In the data rows, the value 128 means zero.
Here is a table of points, one per row:
118;190;173;151;103;196;82;63;170;114;95;87;69;141;127;123;181;37;120;157;172;100;153;152;218;161;97;114;98;157;103;81;155;149;169;102;173;166;124;112;157;102;92;109;105;152;176;67;155
184;157;116;191;100;149;83;125;91;189;134;130;140;95;186;154;168;123;151;135;124;194;146;103;134;88;150;156;108;72;133;180;202;167;122;182;70;128;210;144;80;121;80;144;107;71;211;95;66
64;131;175;148;89;95;169;114;148;194;120;199;80;139;162;99;89;80;104;187;141;65;153;119;121;146;147;128;115;73;197;165;168;129;165;75;73;125;109;189;189;177;141;140;111;81;113;113;152
151;124;84;164;79;169;182;137;156;120;245;176;139;121;81;94;53;70;166;122;142;149;125;150;73;88;159;50;136;165;114;73;115;161;156;126;193;85;233;148;170;156;94;111;146;151;78;99;129
88;82;192;142;68;67;179;160;87;138;115;126;103;63;175;168;168;69;131;61;137;83;148;150;137;189;116;109;147;129;55;182;106;133;160;169;147;52;147;101;62;217;133;160;123;172;137;135;129
77;126;99;180;94;165;125;185;160;110;114;121;170;153;171;110;155;95;114;92;62;180;214;160;83;141;85;102;107;136;131;168;176;66;85;74;103;120;109;110;144;82;125;52;98;175;77;138;110
143;190;145;4;96;106;62;132;153;86;142;103;156;109;124;157;116;120;185;146;109;162;134;156;71;158;168;113;111;87;101;124;117;102;205;137;105;126;156;76;146;98;164;179;118;62;135;183;199
113;100;155;95;162;227;129;102;113;115;91;127;119;143;95;158;134;185;78;55;172;88;145;129;19;144;144;125;63;130;121;58;152;109;120;104;92;123;141;41;118;192;119;107;130;103;178;97;75
152;156;25;148;125;96;156;152;56;116;126;67;205;191;182;125;75;132;87;150;130;95;139;134;209;159;83;104;153;110;123;75;146;82;131;193;104;147;153;93;137;198;139;76;154;95;125;149;203
177;124;164;171;166;203;134;99;141;120;123;151;246;91;164;92;113;162;165;118;155;100;127;160;142;163;79;107;126;121;93;121;83;159;138;156;112;131;68;247;153;151;151;89;149;86;160;180;105
66;172;107;125;107;83;137;133;174;86;147;206;136;224;138;144;143;155;164;47;158;42;94;39;108;158;160;102;122;117;112;167;136;159;98;190;108;200;104;119;131;69;99;109;131;128;170;145;96
129;96;52;120;126;130;150;120;182;117;99;88;113;118;148;214;135;107;54;151;68;130;40;167;124;155;230;149;87;112;154;122;87;153;190;111;153;149;149;177;139;111;146;68;145;121;154;176;77
142;172;167;47;57;87;127;141;154;191;106;139;178;106;107;84;109;130;27;93;95;153;102;184;128;116;81;98;129;114;190;57;95;105;95;172;100;171;144;172;82;157;93;181;129;169;74;138;93
184;133;79;78;66;115;130;124;111;110;175;107;73;130;139;78;131;182;166;117;115;80;130;212;138;168;45;190;164;130;154;142;131;227;95;116;161;150;116;60;152;117;184;92;70;96;123;96;63
184;108;38;86;101;101;117;143;147;118;79;121;101;82;138;126;116;165;155;210;80;72;158;53;126;122;98;14;92;141;99;108;174;82;129;93;183;67;100;149;106;120;127;180;135;125;135;136;58
92;102;142;92;179;158;96;103;81;214;173;137;123;97;89;65;184;114;134;95;105;93;103;129;130;113;138;119;159;29;77;140;112;67;141;157;195;136;116;146;74;90;151;44;130;114;78;156;118
142;60;202;174;105;119;165;206;88;148;124;187;158;148;31;165;144;102;198;187;122;140;49;166;169;179;132;111;72;145;162;92;185;94;130;142;107;164;89;96;86;99;159;122;107;133;129;107;135
68;146;165;159;91;118;93;145;101;129;161;136;95;112;114;136;74;145;90;159;103;96;134;127;107;97;94;167;234;209;98;85;139;117;181;77;103;152;182;166;74;107;198;82;139;145;198;184;126
137;153;160;136;161;137;113;182;76;116;139;106;83;192;115;81;123;157;110;206;141;150;158;123;84;201;191;135;176;84;139;166;129;151;64;73;172;165;80;160;66;213;71;106;129;172;141;140;154
89;103;90;57;187;89;148;43;77;73;43;106;189;151;115;120;106;97;181;124;174;130;135;127;136;142;143;152;180;147;179;117;145;120;183;127;89;107;172;159;92;98;92;96;120;159;95;72;73
59;98;152;108;140;140;191;75;117;161;138;91;121;58;73;128;148;181;130;177;53;172;125;117;158;88;144;39;192;126;155;148;119;178;121;147;93;128;79;49;201;138;92;94;98;150;163;145;155
127;194;148;162;154;109;172;122;165;70;155;104;86;72;91;156;91;143;140;125;110;157;194;55;145;101;121;224;68;129;146;71;98;98;146;203;129;106;98;140;82;139;118;80;43;97;41;161;85
157;167;88;152;186;67;143;100;127;151;144;156;80;206;119;118;203;122;141;99;76;146;124;164;96;22;108;145;89;95;79;81;148;178;173;82;88;113;48;110;99;185;140;156;160;162;137;104;134
140;172;170;96;191;97;61;103;179;169;160;157;159;175;126;213;159;206;70;168;154;124;125;147;148;126;123;95;128;162;154;191;165;124;104;151;174;38;152;129;181;145;174;107;61;172;128;79;136
82;105;73;96;150;136;140;152;180;219;177;151;149;110;84;217;138;139;141;124;142;133;162;139;173;171;50;185;114;144;121;162;84;103;122;34;125;164;154;122;94;153;18;160;166;102;139;129;146
115;133;96;126;147;102;155;163;148;43;77;187;119;69;117;158;95;91;151;140;115;149;110;193;141;78;123;159;176;50;88;99;139;83;29;123;165;162;150;149;183;155;150;158;88;136;189;124;117
120;133;161;98;171;189;98;205;138;142;117;79;73;105;151;164;41;136;140;80;67;56;114;117;161;130;151;136;139;106;140;120;184;170;102;155;103;69;104;154;117;85;99;120;194;123;79;30;188
189;127;195;130;140;114;186;108;136;176;93;113;182;162;85;125;38;58;103;148;155;141;196;64;117;83;117;135;139;58;153;141;66;136;90;93;168;87;139;55;125;84;170;97;175;123;178;184;92
131;145;136;151;78;190;102;113;96;89;166;131;192;114;147;137;104;109;109;117;105;94;31;50;131;60;104;189;109;104;159;188;71;96;195;89;152;134;85;88;155;172;109;159;115;197;157;70;148
96;83;187;129;166;68;83;125;184;59;107;144;119;125;149;27;79;165;106;109;115;190;74;134;180;86;137;108;69;172;77;193;176;128;118;86;133;144;161;89;104;158;98;101;156;76;115;110;124
195;52;126;91;43;176;140;83;104;75;109;165;97;184;68;162;171;141;92;74;101;126;155;106;177;120;145;138;100;128;91;174;157;178;103;97;82;68;145;183;138;104;90;124;105;131;102;187;210
101;135;95;101;70;165;62;221;141;168;92;119;81;148;155;121;124;163;178;101;244;201;86;143;174;79;153;109;129;153;161;129;76;113;141;99;94;52;56;132;108;133;145;91;118;135;157;158;130
150;19;108;120;94;75;121;89;197;99;246;25;140;111;134;88;125;120;126;168;177;121;165;126;118;139;172;187;127;101;106;102;127;73;92;166;68;134;93;157;140;125;157;159;166;149;152;106;122
109;90;101;131;111;144;55;60;100;141;98;140;171;123;140;197;131;113;179;101;113;142;195;102;129;103;212;125;122;168;121;99;137;175;65;132;199;226;90;123;122;199;199;164;156;86;39;133;128
165;171;163;181;106;92;134;105;106;180;123;127;132;148;147;135;109;207;143;96;124;127;111;191;122;118;210;172;185;172;85;114;156;67;138;118;170;89;92;98;188;82;18;154;145;105;123;105;106
163;84;101;194;166;109;71;130;191;170;46;161;124;113;151;75;141;172;165;118;134;47;166;164;92;90;148;151;108;138;174;153;101;138;150;163;118;163;183;78;90;111;121;133;65;210;133;143;230
68;116;150;188;152;154;135;210;132;91;97;68;158;195;89;86;227;184;115;109;118;89;153;107;170;129;129;127;148;110;164;114;112;150;181;93;168;111;182;136;160;118;151;232;138;76;103;124;91
111;167;90;123;156;159;177;109;56;125;157;122;111;117;105;103;77;132;90;136;142;109;158;196;147;102;170;89;64;162;103;191;14;102;84;157;115;153;121;175;93;62;176;174;120;94;149;61;123
44;157;73;144;113;146;166;108;129;115;120;120;174;93;116;111;152;105;58;181;183;147;100;130;66;126;94;182;122;151;123;126;177;201;106;188;202;67;102;114;87;88;122;149;154;93;132;165;197
153;82;136;153;161;194;152;62;142;97;144;164;65;147;244;164;87;142;108;159;175;151;82;152;140;144;82;91;193;100;152;128;127;105;147;125;102;138;119;69;84;86;139;204;112;104;36;173;103
116;125;120;185;139;110;56;137;124;143;89;144;138;145;115;133;142;114;119;157;91;177;70;57;88;224;112;141;139;112;21;95;52;166;93;121;65;85;157;114;168;114;138;128;68;123;90;67;132
151;151;117;158;141;100;36;77;110;88;121;125;38;124;57;127;154;104;150;117;108;126;133;132;126;151;82;103;128;147;212;146;91;93;100;192;105;122;143;121;167;159;104;120;255;119;130;188;100
171;201;113;122;140;175;214;87;179;160;126;75;148;130;109;83;145;85;196;65;79;149;71;123;98;166;130;129;180;195;162;173;178;85;104;113;102;135;131;171;89;160;202;170;89;124;156;152;172
153;169;141;85;157;135;174;145;112;139;140;155;144;86;174;81;158;102;141;186;150;88;115;113;147;134;167;182;82;188;97;111;111;124;61;115;85;117;183;106;173;104;167;155;198;218;80;191;83
175;114;160;119;95;65;187;135;116;113;102;97;116;91;167;153;202;143;137;167;172;145;80;80;67;84;71;109;156;154;171;111;88;112;95;94;155;198;133;169;126;89;141;71;156;73;96;49;178
155;137;114;154;177;75;101;192;75;118;160;83;148;64;67;159;103;97;94;77;236;148;135;131;105;121;98;86;123;94;119;168;198;164;176;87;102;183;99;167;180;102;141;137;123;183;85;152;114
117;76;179;60;166;152;126;195;111;141;119;105;80;217;171;128;137;82;137;161;99;175;144;107;110;77;83;147;114;176;93;138;115;125;188;224;169;181;148;157;191;140;92;146;98;117;162;150;123
130;116;120;116;172;97;128;123;81;104;172;215;122;104;194;97;148;160;104;72;104;212;183;64;162;206;165;116;121;139;185;56;124;146;160;119;172;113;97;124;141;77;116;152;136;158;206;97;160
There is one direction along which these points spread out most. How far along it is each point below, from 0 to 99? The average is 50, and the first point in the table lies past the average. One standard deviation of the points above along it is 16.
92;102;142;92;179;158;96;103;81;214;173;137;123;97;89;65;184;114;134;95;105;93;103;129;130;113;138;119;159;29;77;140;112;67;141;157;195;136;116;146;74;90;151;44;130;114;78;156;118 41
77;126;99;180;94;165;125;185;160;110;114;121;170;153;171;110;155;95;114;92;62;180;214;160;83;141;85;102;107;136;131;168;176;66;85;74;103;120;109;110;144;82;125;52;98;175;77;138;110 57
143;190;145;4;96;106;62;132;153;86;142;103;156;109;124;157;116;120;185;146;109;162;134;156;71;158;168;113;111;87;101;124;117;102;205;137;105;126;156;76;146;98;164;179;118;62;135;183;199 43
165;171;163;181;106;92;134;105;106;180;123;127;132;148;147;135;109;207;143;96;124;127;111;191;122;118;210;172;185;172;85;114;156;67;138;118;170;89;92;98;188;82;18;154;145;105;123;105;106 68
195;52;126;91;43;176;140;83;104;75;109;165;97;184;68;162;171;141;92;74;101;126;155;106;177;120;145;138;100;128;91;174;157;178;103;97;82;68;145;183;138;104;90;124;105;131;102;187;210 70
177;124;164;171;166;203;134;99;141;120;123;151;246;91;164;92;113;162;165;118;155;100;127;160;142;163;79;107;126;121;93;121;83;159;138;156;112;131;68;247;153;151;151;89;149;86;160;180;105 29
189;127;195;130;140;114;186;108;136;176;93;113;182;162;85;125;38;58;103;148;155;141;196;64;117;83;117;135;139;58;153;141;66;136;90;93;168;87;139;55;125;84;170;97;175;123;178;184;92 24
68;146;165;159;91;118;93;145;101;129;161;136;95;112;114;136;74;145;90;159;103;96;134;127;107;97;94;167;234;209;98;85;139;117;181;77;103;152;182;166;74;107;198;82;139;145;198;184;126 39
175;114;160;119;95;65;187;135;116;113;102;97;116;91;167;153;202;143;137;167;172;145;80;80;67;84;71;109;156;154;171;111;88;112;95;94;155;198;133;169;126;89;141;71;156;73;96;49;178 35
129;96;52;120;126;130;150;120;182;117;99;88;113;118;148;214;135;107;54;151;68;130;40;167;124;155;230;149;87;112;154;122;87;153;190;111;153;149;149;177;139;111;146;68;145;121;154;176;77 40
68;116;150;188;152;154;135;210;132;91;97;68;158;195;89;86;227;184;115;109;118;89;153;107;170;129;129;127;148;110;164;114;112;150;181;93;168;111;182;136;160;118;151;232;138;76;103;124;91 69
